Rows are one point carried round by a steady rotation, each followed by how many ticks it has turned.
The counts run from 0 to 607.
[106 113 130 109 157 112 150 125 116 171 121 102 154 155 125 152 135 118
 176 136  97 117 102 154 158 141 146  98 114  86 124  86 184 142 124 145
 105 119 122 113 131 110 163 146 169 156 123 125 152 134  92 114 153 123
  95 162  82 105 152 143  79] : 445
[108 121 145 143 151 111 168 113 103 167 114  98 152 129 139 168 150  69
 135 160 138 106 145 162 138 148 133 114 118 120 154 113  86 122 152 155
 113 107 152 100 123 113 124 152 157 113 127 140 139 133  95 164 133 115
 141 135  52  82  84 112  90] : 591
[103 107 137  98  99 100 133 101 130 138 100  94 133 136 154 131 117 103
 116 143 173 118 127 160 129 115 146 100 104 103 127  90 129 165 124 147
 143 156 118 109 145 126 119 155 175 140  97 140  99 115 112 161 121  97
 131  94  52  91 119 137  99] : 70
[121 107 101 140 113  90 121 138 133 107 140  75 124 132 138 143 156 139
 149 124 134 103 121 147 111 141 132  96  99 106 113 121 156 201 141 145
 125 136 114 123 150  96 186 144 115 106 109 120 128 128  57 158 162  85
 132 127  96 130 147 118  79] : 221
[129 130 130 148  95  60 130  96 100 156  96  93 155 122 109 147 145 105
 128 121 157 168 135 180  91 124 126  98 109 132 122 107 109 156 128 144
 118 145 125 115 137 168 134 153 134 108  87 137 118 111  98 186 133 108
 133  92  95 135 100 140  98] : 45
[144 108 119 147 143 107 159 109 114 178 127 105 139 120 110 131 135  93
 166 140 131 136 146 152 144 118 124 107 113 100 129 106 149 153 136 130
  79 101 134 102 118 138 174 115 136 105 157 110 171 112 127 191 135 130
 138 145  79 106  96 147  72] : 449
[143  94  93 159  79  98 132 110 107 127 146 101 102 160 123 167 165 140
 116 119 136 103 115 151 119 126 117  98 126 130 115 104 128 158 132 126
 114 160 111 122 143  97 170 150 151 121  99 136 117 100  93 122 148  96
  94 126  95 132 171 146  60] : 379
[119 128 119 127  78 108 143 111  94 164  96  78  92 175 147 156 154 116
 144 130 133 134  96 183 125 136 157  90  92 124 116 125 152 147 135 139
 133 155 148 119 176 107 148 147 160 121  84 125 121 121 105 150 164 115
 111 113  94 127 157 139 104] : 79
[127 152 149 135 137 114 156 102  95 154  98 111 164 159 131 133 147 118
 153 173 158 154 124 171 144 115 107 137 122 131 138 133 141 121  85 152
 112 116 132  89 102 130 117 126 167 140 112 138 126 136 121 154 100  97
  95 123  55  77 141 164  68] : 480
[127 159 151 108 164 112 158 108  89 134 124  86 170 155 128 130 139 117
 167 148 152 132 119 174 156 139 140 114  91 129 131 132 163 126 127 124
  96 111 133  90 127 130 131 144 158 143 118 135 140 101  88 164 125 131
 138 131  67  79  94 131  93] : 561
[124  94 135 113  94  97 144  84 107 127 115  88 149 140 136 141 139 114
 122 120 179 109 143 187 131 140 124  94 104 117 136  95 131 140 126 144
 126 141 101 116 154 116 115 151 135 108 116 139 101 111  87 151 148 113
 157 126  60 104  84 121 110] : 344
[129 138 104 143 127 113 179 129  96 157 115 120 124 149 123 182 175 102
 147 145 129 131 112 144 160 131 127 120 143 125 135 132 113 118 157 145
  95 126 152  94 140 102 138 146 207 127 128 115 131 121 111 142 127  82
  84 133  91  91 162 160  76] : 518
[103 129 111 107 144 121 164 121 119 141 119 115 163 140 128 155 154  86
 133 126 161 115 142 143 151 134 121  95 114  99 139 109 107 130 118 180
 109  95 128 105 105  95 102 155 169 115 158 147 101 159 117 133 149  85
 110 120  62 117 131 141  52] : 509
[112 121 144 182 106  84 149  96 100 177 100 112 150 139 122 166 145 107
 142 146 112 148 102 182 109 123 135 103 148 121 135 109 102 136 135 152
 127 134 150 110 122 154 141 154 165 125  76 129 126 132 122 138 109 129
  88 117  91 114 129 151  95] : 489
[133 146 140 154 115  91 160 100 103 115 109 111 146 109 140 146 172 137
 144 141 146 140 121 181 127 140 119 139 128 106 141 139 116 143 152 146
 122 134 121 109 171 137 146 141 169  89  86 106 104 127  71 165 111  86
 114 120  79  76 115 147 122] : 271
[163 125 147 184 112  91 136 111  77 158 114 117 140 162 163 147 174 122
 126 139 129 137 104 174 102 135 143 126 119 112 140 155 121 129 121 175
 128 109 148 127 143 105 158 129 140  99  84 129  98 146  81 158 137 126
 109 153 105 101 136 122  80] : 28
[120 114 124 131 178  79 155 132 105 144 142 105 167 113 120 139 159  94
 150 139 154 123 138 145 144 129 113 113 114 110 145 112 111 137 132 151
  91  92 129 101 118 107 152 128 131 129 164 137 128 116  72 165 152 101
 153 161  95 108  88 101  66] : 64
[156 121 117 186 118  92 132 104  89 139 126  77 125 145 144 135 150 133
 142 123 118 122 115 167 102 134 158  91  89 104 116 125 139 186 140 138
 123 113 136 135 143 117 188 137 106  79 101 119 130 127  95 172 150 142
 136 133 103 130 114 114  85] : 580
[140 134 153 154 127 104 148  75 100 115 117  97 183 144 144 130 146 145
 149 133 144 120 134 188 106 153 120 112  99 113 133 117 133 135 116 143
 116 110  99  99 124 124 132 145 107  84  99 144 103 129  80 149 119 135
 136 135  63  94  83 125 105] : 421
[112 115 110 104  80 113 124  96 127 128 108  93 148 170 122 148 140 130
 142 114 137 116 146 187 112 149 127  88 105 131 117  98 169 140  89 145
 133 142 105 110 120 122 126 169 134 118  92 155 114 127 104 140 156 102
 118 118  54 146 125 150  80] : 370
[ 96  94 131 110  96 128 152 103 122 177  95 108 143 157 127 169 133  96
 150 126 125 117 140 174 142 147 118  94 132 110 133  71 154 113 104 159
 124 137 124 104 123 118 113 154 158 125 113 152 132 137 127 128 145 122
 103 134  42 118 122 160  97] : 369
[120 102 148 142 113  94 138 112 115 156 109  79 133 128 128 148 152 109
 173 160 137 132 121 189 126 142 116 109 112 130 132  95 169 143 124 127
 119 150 137  93 146 132 170 126 112 140 109 130 158 103  78 172 141 122
 142 149  62 104  96 114 120] : 6
[114 130 134 174 114 117 155 136 113 138 115 101 151 119 127 193 173 114
 168 163 110 104 105 156 118 145 114 118 128 123 128  92 124 132 145 177
 119 115 150  82 139  97 154 151 128 115 107 151 138 159  84 141 119 106
 101 140  62 108 143 122 100] : 57
[136 164 152 126 160 121 163 112  97 146 114  82 152 153 135 136 134 105
 163 159 136 125 132 157 147 131 157 106  78 125 126 129 152 138 144 131
 103 100 152 109 118 128 141 138 155 122 118 128 156 116 102 180 126 145
 132 120  62  81 105 126  86] : 35
[145 111 100 184 124  70 140 111 102 150 132 111 135 134 114 151 181 127
 161 125 100 151 130 182 116 141 130 119 148 118 143 159 134 154 145 128
 118 127 127 130 121 129 191 135 142  87 103 101 140 122  84 163 147  87
 108 143 123 126 129 151  82] : 328
[128 107  86 139 113 110 143 121 136 120 138 117 116 146 152 142 163 130
 120 119 126 109 131 142 136 139 138 115 127  79 129 134 134 182 133 150
 134 124  98 145 136  91 165 148 174  90 117 108  98 146  92 133 148  65
  92 133  95 122 169 162  54] : 106
[139  77 123 116 123  71 124  98 103 177 130  99 134 149 106 137 150  96
 136 106 133 135 153 181 121 143 137 105 127 123 145 116 148 132 121 124
 104 135  99 133 124 140 156 147 131 111 124 127 150  98  82 175 172 113
 149 160  97 128  76 130  72] : 204
[126 103 123 152  98 100 144 107  90 164 111 112 108 183 160 159 171 116
 114 134 142 128 110 184 133 139 136 116 138 122 148 148 113 124 116 155
 140 146 142 128 149 103 133 147 185 117  90 125  91 126  98 130 147  95
  92 135  99 112 141 148  78] : 434
[131 152 122 169 129 109 187  99  97 148 100 113 167 111 124 154 150 101
 152 120 136 142 113 154 124 118 138  97 111  75 126  94  98 144 162 176
 100  99 148 104 150 133 138 150 153  83 128 116 100 151 124 145 125 133
 111 120  88 112 121 146 108] : 300
[ 82 150 122 127 129  97 157 114 116 161  99  89 148 141 127 141 125 104
 145 131 138 147  87 162 137 112 141  78 109  95 112  95 141 172 134 163
 126 138 143  96 132 139 120 159 182 158 103 137 108 132 133 117 132 107
  87  98  94 124 159 157  87] : 407
[125 105 116 146 162  93 143 127 126 136 160  87 144 117 128 144 147 122
 153 124 110  90 123 129 136 137 149  95  98  77 123 102 137 187 167 140
 100 114 120 122 136 100 196 150 137 110 133 114 145 116  67 151 152 113
 129 153 100 100 118 120  79] : 222
[138 135 119 157 167  80 136 144  99 148 145 130 169 133 129 156 178 121
 143 133 130 124 108 122 132 123 129 122 112  93 137 121 114 127 144 182
  82  86 123 108 138 100 172 141 152 117 128 132 137 142  73 141 142 109
 104 166 115 107 149 128  51] : 470
[126 101 119 183 133  50 141  98  87 170 138 105 161 134 111 137 157 101
 121 113 147 144 128 175 106 125 117  90 142 123 145 128  89 159 115 145
 125 124 132 125 100 142 155 143 125 128 111 139 125 113  99 152 151 110
 122 129 123 138  96 124  66] : 375
[133 122  96 164 127  56 149 114  97 178 120 103 145 138 105 149 169  85
 130  96 133 150 141 166 108 129 136  85 129 129 137 136  92 155 141 145
 106 125 145 128 110 146 154 156 140 105 116 127 139 117 108 166 161 105
 117 110 123 149 106 137  60] : 46
[114 157 125 169 105 114 174 113  95 138  94  99 134 140 148 168 168  99
 136 153 149 133 109 164 124 138 133  96 118 119 126 130  88 143 147 175
 139 117 171 101 156 103 118 154 166 103 103 140  90 158 113 137 127 100
 103 107  85 116 137 124  97] : 104
[145 131 120 160 126  69 120 132 113 117 135 120 170 110 135 146 188 144
 136 126 146 147 123 155 103 137 118 139 116 106 137 138 120 143 131 180
 105 109 107 115 147 115 171 130 126  98 112 125 109 141  46 169 139  71
 126 148 112 109 127 120  75] : 469
[123 114 143 144 100 111 153  88 108 145 106 118 156 148 142 165 163 109
 115 138 141 112 160 182 124 157 135 120 132 123 156 135 104 113 121 149
 140 122 115 126 112 108 116 161 155  86  97 140 103 143 100 164 126 107
 120 130  56  93  99 142  82] : 592
